One turn sends every row of this set to another row. A few are shown first. Where does it send the rows asked after them?
z_271: [-12 -11  -2  18   7 -12  11   5   4  -6 -10  13   8  13   9   7   7 -18
   0 -16  -2   2 -14   5   2  13 -14  -1]
z_55: [-10  -4   3  -5  28  -2   2  -1  13  -4   0 -11 -15   5 -11   0   0   0
 -15   7   1  -4   1  12  -6  13   4  -4]
z_645: [ -5  -3 -11 -16   3  11   1   2  12  -9   7  -4  13 -16   7  17   4  -8
   6  -7   5 -15 -11  -4  -2   2  -9   2]
z_58: [ -5   8   4  -3  15   6  -7  16   7   9   4  -7   0   0   1 -11  -8   2
  -5 -25 -10 -12   0 -11 -11  15  -9   4]
z_516: [ 12   1 -17   6  16   4   0  14   5   6   2   1  23   6  -5   3   4   4
 -12   3   5  -1 -18   7  -9   0   2  -9]
z_40: [ -5   4  -6  -8   9  16  23 -17   3  -7 -10  -6   7   5  19   4 -13   9
  -5 -10  -2  -6 -15  -3   3  15 -11   3]
z_945: [-16  13  -6   1  12  -1  -8   4  12 -14  -2  -6  -8   2  17  -2  -5   9
   8   5  -7   7  -8   9   3  11   1  16]
z_852: [-11   9  -9   3  -7   6   1   6   1  -9  -7  -1   1  -4  -1  -1  -4 -15
 -16 -16  18   6  -3 -10  -1   8 -21  -4]
z_605: [  0   9 -11  10 -11 -11   6 -14  -4  -6   4   2 -12  13  -5   4   7   4
   2   3 -15  -4 -13  -7   6   6   8   1]
z_847: [ -4  -8   2  -7  11 -19  12  25   7  -6   6   8   7  19   3   6   8  12
  -9   2  -1   4 -18  -5   5  27  -2   6]
z_136: [  8  -3  -6  -6   3   3   0  -3 -15 -14  -7 -16   3  -7   1   3  -1 -13
   0 -11 -12   5   4 -23  -4  13  -8  -2]
z_970: [ -9  -2  -1  -6  -9 -26   0   2   0   0  10   4  13   6   1  -3 -12  -2
   0   5   3  -7 -12  -4  -5  22  18  -8]
z_251: [ -6 -10  -5   4   8  -4  10  -3  -4 -12   0   3   8   8 -30   6 -13  -8
  -9  -9   0  -4 -13   3 -24  17   1  -7]
z_944: [ -1   6  -6  -1   4  13   5   5  -6  -6 -12  16   1  16  -2  -8  10  10
 -25 -10   8   4 -16   5  -1  24  -2  -2]
z_918: [-15   6 -14   9  -6  -2   0   0  -3 -25  -4   5  15   4  -3   3 -15   4
  12 -11  -9   5 -26  -2  -9  10   0   7]
z_995: [  3 -17  -8 -11   1   1   9  22  -1  -2   7 -17  10  -6   3   8   6  14
   6  -8 -10  10 -10  -3  -8   5   2   8]
z_579: [  2  -9   2 -25   1 -17   7  14   9 -12 -10 -10  -6   2  -6  -7 -17   6
  -3  -7   3   0 -17   4 -11   4   0  -9]
z_578: [  1   9  -1  -6  13 -10  12  -9  -6 -10  -1   1   2  23   0   2   0  -8
 -17   3   6  12 -14 -22   8  18  -7  -3]
z_177: [-12 -11   5 -13   9  11  -1   7   6   5   9  10   5  14   4   1  20   2
   5 -16  -4  -9 -18   5  -6  16   7   9]
z_62: [  9 -10  -8   1  -5   4   3   7   1 -15 -11 -16 -25  18   1  -3  -7   1
   7   3  -3  -4  -7  -1  -7  13  -7   4]

z_58 turns into z_40
z_55 turns into z_945
z_847 turns into z_995
Now these:
z_970 turns into z_579
z_944 turns into z_177

One turn sends every row of this set to another row. A few are shown first. Where does it send the rows asked after them?
z_854: [  9  -5  -7  -7  12   3  10  27   3   3   4 -16  15   1  18 -24  10   6
  10  -1]
z_817: [-2 10  8 -3 -2 -6  2 24 12 10  9 -8 -9 -6 -3  9  2  7 17 -7]
z_442: [ -7 -10 -22  -4   1  -5  17   3  -5   7  -8 -19  -7   9   4   0   8  21
  -6  12]
z_615: [  5  -9 -22   6   5  -4   8  21 -14   7  -6   2  -1  17  -4  11   9  -3
   8 -13]
z_8: [  6  -7   4   3 -16  -1   8  22   8  13   1  -6  -4   9   4 -11 -11  -2
 -17   9]
z_469: [  8  -5  -9  -9  11   2  11  28   2   1   4 -17  14   4  15 -25   9  10
   8  -4]
z_32: [-10  -8 -22  -4   0  -3  15   4 -10   8  -8 -16  -7   7   9   7   6  17
   2  15]
z_656: [  2  -2   4   2 -17   2   5  24  -3  15   2  -2  -4   7  11   0 -15  -7
  -4  13]
z_610: [ -8 -12 -18   1   2  -1  16   1  -1   9 -10 -18  -6   1  10   1  13  16
  -2  17]
z_446: [  3  -3   1  -1 -18  -1   6  25  -1  12   3  -3  -4  14   4  -4 -17  -1
 -12   7]
z_776: [  3  -1   1  -1 -18  -1   5  25  -3  12   2  -1  -4  12   7   0 -17  -3
  -7  10]
z_812: [  7  -9 -15 -11   1  16  12   6  -5   7   9   2   3 -12   2  13 -14   4
   4  -9]
z_975: [  6  -1 -13 -12   9   1   9  30  -4   1   7 -14  14   8  16 -19   3  10
  10  -5]
z_378: [ -1  10   7  -6  -2  -9   3  25  15   8  10 -10  -9  -1  -9   5   1  12
  11 -12]
z_292: [-1  9 11  0 -1 -4  3 23 16 11  8 -9 -9 -9 -1  7  5  5 17 -5]
z_480: [  6   0 -12 -12   9   2   8  30  -6   1   6 -13  15   7  18 -17   3   7
  15  -3]
z_5: [  5   0 -10  -9   9   4   8  30  -6   3   5 -13  14   3  20 -15   5   6
  17   1]
z_662: [  7  -3 -12 -11  11   1  10  30   0   2   6 -16  15   7  14 -22   6  11
   8  -6]
z_310: [ -7 -12 -21  -2   2  -4  17   3  -2   7  -8 -19  -5   7   5  -1  10  20
  -7  12]
z_180: [  0   7  12   1   0  -5   3  21  19  11   6 -11  -9 -10  -2   4   7   5
  13  -4]
z_60: [ 10 -14  -9  -4   5  20  13   2   4  11   6  -1   3 -21   6   7  -7  -1
   3  -5]
z_562: [ 10 -17 -14  14   9  -4  11  15   4   9  -8  -6   0  10  -8  -5  20  -6
  -4 -11]
z_785: [ -9  -8 -20  -1   1  -2  14   3  -8   8  -9 -16  -6   4  10   6   8  16
   3  18]
z_74: [ 10 -13 -17 -12   2  13  13   6   2   6  11  -2   3  -7  -5   4 -13   9
  -7 -16]
z_546: [ -1  10   7  -5  -2  -8   2  25  12   9   8  -9 -10  -2  -5   8   1  10
  15 -10]
z_931: [  5 -11 -14  14   7   2   8  18  -9  11  -8   2  -1   4   4  11  16 -12
  14  -4]
z_179: [ -7 -13 -20   1   3  -2  17   1  -1   8 -10 -19  -6   4   6  -2  12  18
  -6  15]
z_121: [  8 -10 -17 -12   1  14  11   7  -3   6  10   0   3  -8  -2   8 -16   7
  -1 -15]
z_347: [  6  -2  -9  -7  12   5   7  28  -3   5   4 -15  15   0  22 -18   7   4
  17   2]
z_116: [ -9  -8 -23  -6   1  -5  15   4  -9   7  -7 -17  -6   9   6   3   6  19
  -1  13]
z_267: [  3  -4   6   5 -16   3   6  22   2  16   0  -2  -4   3  12  -2 -11  -8
  -5  15]
z_608: [  5  -7   7   7 -15   3   6  21   7  16  -1  -5  -4   2  11  -6  -8  -8
  -9  15]
z_607: [  7  -4  -7  -6  11   5  10  28   1   4   3 -16  14  -1  21 -21  10   4
  13   1]
z_635: [  7 -12 -22   6   5  -7  10  21  -7   5  -5  -1   0  18 -10   4  11  -1
   0 -16]
z_359: [ 11 -17  -9  -4   6  19  14   2  10  10   5  -4   3 -20   3   2  -4   1
  -3  -6]
z_711: [  8 -14 -11  17   9   1  10  15  -2  12 -10  -1   0   2   3   4  21 -13
   9  -3]
z_981: [  5  -9 -18  10   5  -1   7  21 -14   9  -6   2  -1  11   1  13  12  -8
  14  -8]
z_498: [  1   5  11   1   0  -6   5  21  22  10   6 -12  -9  -8  -5   0   7   8
   9  -7]
z_414: [ 12 -17 -11  -5   5  16  15   2  11   9   7  -5   3 -16  -2  -1  -6   4
  -8 -11]
z_334: [  6  -8   7   6 -15   1   7  21  10  15   0  -6  -3   5   7 -11  -9  -5
 -15  12]
z_402: [  1   8   7  -5  -1  -9   5  23  18   7   9 -11 -10  -2 -10   1   3  12
   7 -12]
z_639: [ -9 -10 -19   0   3  -1  15   2  -6  10 -10 -17  -7   1  12   4  11  14
   2  18]
z_491: [  1   6   9  -1   0  -8   5  23  22   9   7 -12  -9  -5  -8  -1   6   9
   7 -10]
z_64: [  7 -11 -12  -7   3  18  11   4  -3  10   7   0   3 -18   6  12 -10   1
   6  -6]
z_747: [ 10 -14 -20   9   7  -5  11  17   0   6  -6  -4  -1  16 -10  -2  15  -1
  -4 -17]
z_362: [  5  -6   2   0 -17  -2   7  23   4  12   3  -4  -3  13   3  -9 -15  -1
 -16   7]
z_250: [  9 -16 -12  17  10   0  11  14   4  11 -10  -4   0   4  -1  -2  23  -9
   1  -6]
z_48: [ 12 -15 -14  -9   4  14  15   4   8   7   9  -5   3 -11  -5   0  -9   8
 -11 -15]

z_334 turns into z_608
z_5 turns into z_480
Now these:
z_562 turns into z_250
z_414 turns into z_359
z_402 turns into z_491

One turn sends every row of this set to another row. A few are shown first. Where does it send the rows asked after them?
z_339: [-12  -5   3  18  -9 -27  17 -28 -44 -24   3 -17 -17   9   7  -2]
z_508: [ -2  -6   2   0   7 -32   2   5 -24 -31   1 -22 -13   3 -10  -8]
z_178: [-17   4 -10   4  -1   0  26 -24 -34 -16  -5 -28 -12  -5   0 -11]
z_883: [ -6   3  11  24   8  -6  11  -5 -12  -2   6 -15  -6   2 -11 -13]
z_782: [-12   1  11   9   9  -2 -10 -20 -42 -26  -1 -15 -16   5  -6  -7]
z_665: [ -2  -6   1  -2   0 -21   1   6 -37 -26   8 -20 -16   6  -7  -2]
z_90: [ -4   0   1   4  -2   2  20  -8 -34  -5  16 -24 -14   3   3  -6]
z_462: [ -7   3   1  -7   5 -31  14 -18 -27   4   3  -7 -11   0   2 -21]
z_243: [-13   8   7  15   7   2   5 -23 -30   5   0 -28  -7  -1  -8  -9]
z_459: [ -3  -6   8   8   4 -22  -5   8 -29 -23   2 -14 -14   6 -15  -5]
z_548: [ -6   7  -6   1   5 -15   3 -24 -38 -40   0 -21 -12   4   5  -8]
z_726: [-21  -5   3  21  -5 -11  18  -1 -28 -18 -20 -18 -18  -6  -9  -8]
z_23: [-19 -13  22  22   2 -21   7 -27 -38 -14  -3 -19 -20   6  -5  -8]
z_671: [ -5   2  -5   6   8 -20  31 -10 -11 -20   4 -27  -8  -2   1 -18]
z_960: [ -2  15  -7  22 -12 -22   6  -5 -32  -6   0 -23  -7   4   5   2]
z_586: [ -8  -3  12  19   4 -41   7 -31 -27 -18   0 -29 -11   7   3 -10]
z_740: [-14  -3   7  -1   5 -24  16 -15 -26   2  -4   1 -13  -1  -5 -24]
z_937: [ -8   2   0   1  -2 -24  16 -16 -32   2   3   5 -11   4   0 -18]
z_456: [ -6   6   8  13  17 -22 -10 -23 -22 -31  -6 -23  -8   3  -6 -12]
z_419: [-10  15  -8  23   5 -17  17 -25 -13 -13  -7 -23   0  -3  -5 -12]
z_746: [-11  -2   7   2   4 -22   7  -9 -28  -2  -8 -47 -15  -7  -1 -11]

z_243 turns into z_178
z_586 turns into z_23
z_456 turns into z_782
Now these:
z_665 turns into z_508
z_462 turns into z_740
z_960 turns into z_746
z_671 turns into z_883

One turn sends every row of this set to another row. A few are shown first. Where does it send the rows asked after them?
z_119: [  6   4  -2   5 -13  -1  17   5   0   9 -11   1   9  16  20   2   0  10
  -2]
z_128: [ -6   3  -2  -7  -2 -22   1  14   0  -1   5  10   4  -1 -10  -3 -15 -11
   5]
z_627: [-15   2 -11  -2  -3  -6   2 -19   2  19  -5   0  -1  20  -2  -4  -4   5
   6]
z_529: [ -6 -20 -16   2  10  -6  -5   3  10   1   8   0   3  -2  15  -7  -4  -4
  -9]
z_871: [-12   2  -3   7   9  -8   3   8  -6 -23 -10   0  14  12   3   0  -1  -2
   1]
z_449: [ -4   7 -10  -1  13   1  13  -6  -4  17 -12  13  11   8   3  -3 -14 -10
   0]
z_857: [ 10  -6  -3  14   3  17  -3  -2  10 -12  -8   6   6   2  -1  12   6   6
  -2]
z_421: [ -1  -3 -15   9   5   2  -6 -17  18  -7  -7   4  11   3 -12   0   1  -1
 -17]
z_77: [  6  16 -14  12 -13  10   7  -5  -7  -3 -16  -1  10   8   2   4   4  -3
   9]
z_72: [ -9  -3  -2  -4  -4   0   8  -8  14  -2   2 -21 -10  -8   8  -2   5   8
 -11]
z_10: [ -5  13 -13  -6  -3  -7  14  -8  -8   7  -6 -10 -10   4   5  -4 -15 -14
  10]
z_278: [ 10   3  13  -2  -8   8   5  13  -3  11 -15  -2  -1  -5  -2  -3  -1   2
 -13]
z_160: [ -5  11 -10   6   6 -13  -2  12 -16  -8   6  -8   3   8 -12  -9   8   1
   2]
z_49: [-26  -1   5  -4  -9 -11   3   8   1   4   3  -1   0  -7  -3  -3  -1   3
  10]
z_468: [ -1   2  -4   3   1   0   7 -36   1  -3  -5   4  -1  -6  -1  -1  -2  -1
   4]
z_597: [ 11   2  -2  -8 -19  -3 -12  -2  -5   3  -8   9   7   9 -13  -7   6   5
 -11]
z_713: [-12   4   3   9  11 -15   4  16   2  -1  -5  -8  -1  14  -2   0   0  16
  -3]
z_661: [20 13 -9  4 -8 -2  2  5 -3 14 -1 -5 -1 23 -3  3  2  1  6]
z_435: [ 27  -1 -13   8  -6  -3   3   8  -3 -12  11   0  -3   1   0  -2  -1  -5
  -8]
z_144: [ -1  -3 -13  -6  15  -5 -17  -1  13   0   0  -7 -11  -5  -2   9  -2   3
   7]
z_742: [  4  -1   2   6 -25   1  -1  -2   4 -11 -19  -9  -4   7  -4  -3  -6  -7
  -9]
z_523: [-21  -3  -1  14   0  -4  -3   6   9   2  -4   8   8   2 -17  -1  -9 -10
   5]
z_377: [  8   0  -4   4 -14  -4   5   1   5  -4   2  -2  -9  -3   6   5   9  27
  -5]
z_547: [ 18   8  -9 -16  12  -9   3   2   3  -1   7  -1   2 -10  -4  -1  -3  -5
 -14]
z_471: [ -6   4 -27   6   5 -11  -1  -2   3  -5  -5   3  -2 -23   2  -4  -4   6
  -4]
z_142: [  6  -4   3   2   4 -12  20 -21   5   7   0   1  -8  -3  11  -4 -13   1
  -7]
z_43: [ 14   1  -2   4  14  -1   4 -22   1  15   8   3  -6   2  -9  -4  -4  -7
  -1]

z_435 turns into z_377
z_72 turns into z_421
Now these:
z_160 turns into z_713
z_529 turns into z_471
z_10 turns into z_627
z_742 turns into z_597
z_523 turns into z_128
z_119 turns into z_77
z_142 turns into z_468

One turn sends every row of this set to another row. A few are shown first. Where does it send the rows asked after them?
z_344: [-11   9   4   6  -7   7  -8 -10 -15   1  -5   4]
z_631: [ -5  11   8  -2 -11   7  -6 -11 -11  -4   1  10]
z_824: [ -1   2   9  -7   2 -13   3   4   1  16   8 -15]
z_556: [ -9   6  -5   3  -7 -13  -8  -1 -11  -7 -12   7]
z_581: [  4   2  -1   7   0  13  -7  18   9   4 -17   3]
z_329: [ 15  -8 -11   3 -17  -2 -16   1  11   1   1  -6]
z_947: [ -8   4  -7 -11   4   2  13   2   4  10  11  -8]
z_938: [ 14   0   3 -10  11  -9  -4  -6  -7  16   0  -9]
z_220: [ 14  -5   2   9 -12   1 -10  13  14   9  -8   1]
z_861: [ 11  -2  14   6  -4 -12  -5  10   4  16  -3  -9]
z_333: [ -1   5  18   4  -7  -4  -3  10   3   4   7 -16]
z_688: [ 17   8 -19 -12 -14   9  -5   4   3   7  -9  -2]
z_246: [ -2   6 -16 -12  -1  14  10   4  11   6  -1   3]
z_507: [  5   2 -18   1   4   9 -24   1   3  -1   1  -1]
z_763: [ -7  -1 -12  -2   5  11   2  12  16  -6  -6   4]
z_569: [  7   1 -12  -2 -10  14  -6   9  18   5  -8   8]
z_634: [ -2  -4  -9 -15   6   0  -5   2  -4   9  20  -5]
z_925: [ 25  15   6   1  -5  -1  -8   0 -12   6   3  -7]
z_846: [ 11   9  -2  -8  -4 -14  -7  -3  -3  -6  18 -10]
z_313: [ -1  10  10  -5   0  -3  17   3   3   1   4 -14]
z_765: [-15   4  -2   8  -5  -4 -11  -6 -14  -1  -9   3]
z_653: [ -6   9  -4 -16   6   1  11   2  13  -5  -2  -5]
z_311: [  6   7  13   3  -5   3 -17  14   7   9  -9  -7]
z_866: [  6   2 -17   4   3  -5  12   1  -6  -9  13  -7]
z_350: [  5   0 -19  -5  -5  13  11  10  -8   9  10   0]
z_75: [ 10  10 -23  -4  11   3  -1  -3  -4  -1  -9  -2]
z_951: [ -2   6   0   1 -10 -10   0   0 -10 -12  -7  14]
z_588: [ 19 -12   0  15  -4  -5   1   0  -2  10  -1  -9]
z_400: [ 15   0  -4  17  -4  13 -12   8  -9   4   7  -2]
z_162: [ -2   7   5   0 -14  -1  -2  -5  -8 -11   2  15]

z_75 turns into z_507
z_861 turns into z_824
Now these:
z_581 turns into z_311
z_162 turns into z_951
z_588 turns into z_938

